In the rows, 128 means zero.
Rotation paths and how fast each direction turns (deg/step)
Each turn is a multiple of 5 degrees from 10 to 175, or 0.
Each row of a path follows its step; steps can be skipped.
Rotation 1:
step 0: [125 131 127 124 122 125 125 124 121 126 123 133 134 137 139 125 134 118
 127 133 127 133 140 117 128 133 123 125 130 130 116 126 133 126 131 127]
step 2: [129 130 135 132 130 123 132 133 120 134 134 124 123 132 133 129 130 131
 125 131 130 137 133 116 129 128 141 112 129 126 123 121 124 126 124 124]
step 3: [126 131 137 117 136 125 132 118 131 129 128 116 129 139 125 126 128 127
 120 137 122 129 134 126 132 133 134 122 122 124 125 124 128 129 133 127]
step 4: [129 142 139 127 126 128 132 129 141 125 128 127 129 138 124 133 134 129
 122 128 123 131 128 120 128 131 130 125 134 135 137 122 128 120 131 124]
step 5: [122 130 135 128 127 137 129 141 128 126 119 126 123 143 133 123 137 124
 121 136 125 128 134 127 124 135 125 127 131 126 127 130 127 124 124 124]
step 6: [129 142 137 121 124 121 136 127 127 121 116 132 117 133 134 126 133 125
 131 125 129 131 137 130 133 131 127 129 128 130 121 134 130 131 130 126]
step 7: [122 138 135 128 119 122 132 130 131 130 134 129 118 129 134 127 131 131
 130 127 134 126 139 124 117 133 134 131 123 125 128 120 121 132 121 125]
step 8: [124 134 135 120 134 124 138 134 122 130 133 128 120 131 128 122 130 127
 125 132 130 135 128 133 120 126 132 124 125 122 119 116 127 125 134 135]
step 9: [128 134 130 112 132 116 134 123 134 126 129 128 132 131 128 124 132 122
 121 126 125 131 129 122 117 133 132 127 126 130 129 127 131 119 120 134]
step 10: [120 129 126 126 132 128 130 132 138 132 133 139 128 135 129 120 139 132
 123 134 125 136 132 118 123 132 123 134 130 137 125 124 129 122 132 125]
step 11: [126 127 127 122 135 125 135 129 122 124 125 136 122 135 131 129 139 130
 124 132 127 137 130 130 134 136 125 126 137 131 121 129 119 125 115 127]
step 12: [119 128 133 119 129 114 131 127 127 126 124 134 129 131 129 129 134 138
 129 129 129 128 138 117 130 127 137 128 131 124 123 133 127 137 126 120]
Speeds:
[129 127 126 126 125 127 130 124 128 126 126 127 130 129 129 127 128 127
 126 129 130 130 128 128 128 127 132 128 127 127 128 133 132 130 129 128]  120
